(in the rows, 128 means zero)
Each path below is one point turned by a fixed rotation once a step. After each direction that follows a path, write how fast that rotation turns it, in degrees a step (0 if it stays still).
Each turn is a multiple of 5 degrees from 10 to 175, or 0.
Each row of a path follows its step; steps can be skipped.
Path 1:
step 1: [120 127 135 118 131 144 116 126 146 134 129 137 132 122 134 126 121 123
 134 134 132 139 126 128 142 117 134 119 125 129 133 138 124 118 125 138
 106 133 126 128 132 146 129 126 127 130 117 140 124 140 128 131 124 120
 131 143 116 139 123 125 120 118 113]
step 3: [134 137 136 122 140 134 124 132 138 137 138 125 131 122 142 137 140 123
 116 135 137 113 123 127 145 118 125 124 144 134 121 128 117 143 114 140
 128 117 149 126 128 122 124 138 136 118 119 118 132 135 128 133 127 133
 126 130 128 138 130 122 127 134 135]
step 5: [130 123 121 124 134 135 138 145 145 123 134 122 114 124 135 148 119 133
 115 123 129 126 122 138 135 128 133 125 130 121 151 122 132 121 115 123
 142 124 131 125 115 133 133 129 114 143 120 117 136 134 137 124 137 128
 121 135 122 122 125 132 133 133 122]
step 6: [128 125 144 123 126 139 132 117 122 152 132 114 113 125 129 133 136 131
 141 134 124 122 122 141 143 137 138 130 137 132 121 117 127 112 114 118
 120 117 130 121 132 139 128 134 131 123 129 128 137 134 133 113 132 125
 128 136 129 139 129 127 124 120 116]
step 7: [123 125 127 118 126 123 137 131 135 124 140 125 114 112 122 123 125 117
 137 120 141 143 125 117 136 133 120 122 133 139 115 120 139 126 125 137
 127 127 138 139 126 128 127 121 125 128 145 112 141 137 134 132 133 133
 131 135 146 122 127 136 134 131 111]
step 9: [125 122 143 119 116 136 136 143 123 136 123 154 129 126 138 115 123 135
 135 136 123 133 132 122 131 133 135 127 132 138 135 121 134 131 113 140
 121 129 128 117 134 140 129 125 122 129 128 132 129 127 139 122 120 132
 102 124 139 138 124 132 134 136 122]
step 10: [129 130 141 110 114 125 122 134 144 124 142 123 119 109 135 143 133 136
 126 130 126 126 125 118 124 135 120 134 132 123 130 133 136 136 119 135
 117 144 139 141 121 129 139 138 122 125 114 128 121 136 130 127 136 126
 122 125 121 128 137 121 125 129 113]
step 11: [133 115 136 113 126 140 120 129 128 140 116 131 128 127 134 126 135 140
 119 134 129 118 135 131 124 129 112 140 138 147 116 125 130 124 124 125
 126 120 132 129 117 118 121 127 121 115 116 128 143 129 134 122 131 123
 145 118 122 133 120 142 142 127 121]
step 12: [122 124 142 121 131 145 129 130 154 132 129 144 130 124 131 116 120 119
 124 132 137 137 118 126 143 128 138 115 139 140 133 120 125 129 130 126
 131 135 135 131 125 120 132 137 121 123 125 121 124 114 137 127 131 135
 138 138 120 115 137 131 130 142 123]
Speeds:
[131 127 130 127 127 128 127 124 133 127 128 131 126 126 132 125 127 130
 127 126 131 125 129 128 128 127 130 130 125 126 127 132 128 130 129 125
 129 124 130 129 125 129 127 132 127 126 127 130 128 127 128 127 127 129
 128 128 127 130 130 128 132 130 133] => 45
[130 127 129 130 129 132 129 131 127 129 126 126 131 128 130 129 132 129
 128 130 128 129 132 132 128 127 127 131 131 129 129 130 127 127 124 127
 132 126 126 129 130 124 129 129 128 126 128 128 130 131 127 126 128 127
 127 132 128 129 127 129 129 128 135] => 130
[128 126 129 132 126 129 129 125 126 128 132 127 128 124 127 133 131 129
 127 129 130 129 128 127 127 130 127 129 129 130 126 130 128 129 128 129
 126 126 130 131 126 126 126 127 130 127 128 132 130 127 127 130 132 128
 129 126 135 130 128 126 124 131 129] => 100
Path 2:
step 0: [134 121 123 136 125 128 134 121 130 116 127 111 109 120 116 120 132 125
 119 125 129 124 131 131 140 136 135 132 139 138 123 111 146 127 129 141
 134 134 129 121 128 131 119 133 121 125 137 130 120 136 128 125 126 133
 126 143 125 125 129 130 115 126 126]
step 1: [114 116 123 135 133 143 128 126 121 129 142 120 127 133 137 123 130 115
 124 130 129 125 125 135 142 117 131 134 115 126 119 129 141 126 121 137
 124 124 139 123 127 126 116 133 128 123 140 125 119 140 132 133 131 143
 131 132 127 115 115 134 125 135 131]
step 3: [128 122 134 126 127 131 138 127 126 117 123 118 129 127 105 117 138 123
 127 123 136 120 127 134 142 125 136 139 119 141 124 132 136 136 122 129
 128 151 129 116 130 128 122 125 117 139 140 136 121 133 142 134 133 133
 131 127 126 130 125 132 135 127 124]
step 4: [112 127 128 132 131 135 129 129 108 130 126 132 120 133 112 126 117 130
 126 135 133 122 138 129 135 118 123 124 122 120 128 125 140 125 127 133
 113 140 145 129 118 133 126 121 123 126 139 134 133 128 127 141 145 144
 126 133 125 123 124 134 129 129 127]
step 5: [133 132 136 122 116 127 135 133 119 131 126 127 118 118 108 127 121 122
 126 138 135 117 129 144 116 140 130 124 124 120 123 132 136 124 134 138
 134 135 124 117 129 140 122 120 126 118 148 121 129 141 128 131 126 140
 133 122 127 124 115 131 131 124 125]
step 7: [126 124 135 126 131 129 129 129 124 132 131 138 118 129 134 130 122 123
 138 132 123 131 137 127 134 138 123 145 114 117 124 121 140 130 127 126
 126 132 141 121 130 139 117 134 139 129 148 135 131 142 125 141 131 140
 116 136 120 125 125 139 124 122 120]
step 8: [135 130 125 126 114 135 135 121 128 134 132 133 119 121 120 128 143 131
 120 121 135 123 133 131 128 141 137 128 121 122 117 119 128 128 117 131
 137 136 119 110 115 143 122 128 126 127 136 122 126 140 124 138 128 144
 121 133 129 127 132 139 119 140 129]
step 11: [139 129 130 130 126 129 142 120 126 116 125 133 110 122 125 125 125 124
 126 122 126 119 124 131 145 127 131 123 127 128 112 132 144 131 131 135
 147 141 124 125 130 143 126 117 109 121 133 127 128 132 124 125 130 137
 123 132 128 128 121 134 132 142 125]
step 13: [121 122 132 138 120 128 122 126 116 129 123 134 122 127 127 128 135 121
 125 135 131 123 122 142 128 127 127 125 123 118 114 125 144 116 117 125
 122 135 140 133 128 134 112 131 131 125 142 128 119 131 130 133 132 141
 131 136 119 125 102 128 125 138 126]
Speeds:
[126 130 130 127 127 127 124 124 127 128 128 131 128 131 128 129 131 129
 131 129 129 127 128 130 127 129 129 128 126 130 129 128 127 129 124 124
 128 131 127 128 126 128 129 127 130 132 128 131 125 127 131 131 131 129
 134 127 129 131 133 128 126 131 129] => 65
[121 126 127 132 132 127 126 130 127 130 129 129 130 129 128 131 126 127
 129 128 129 131 126 128 128 128 127 131 129 124 130 132 129 128 127 126
 128 130 129 129 128 130 130 127 131 129 127 126 128 130 125 128 128 129
 128 127 123 127 126 130 124 128 127] => 125
[125 129 130 128 126 127 127 134 131 126 128 129 127 133 124 126 124 130
 127 130 127 124 126 128 127 128 128 125 129 129 129 130 129 129 130 127
 129 128 128 127 127 128 127 123 125 126 126 130 130 127 126 127 129 127
 128 128 132 125 131 130 127 128 124] => 60
[130 128 128 128 123 129 125 127 127 130 126 132 129 126 129 127 129 130
 129 131 131 129 126 128 126 126 130 124 125 125 130 129 128 132 132 129
 129 128 128 130 128 130 129 129 127 128 130 129 127 131 125 128 123 128
 128 132 127 127 128 127 129 131 125] => 125
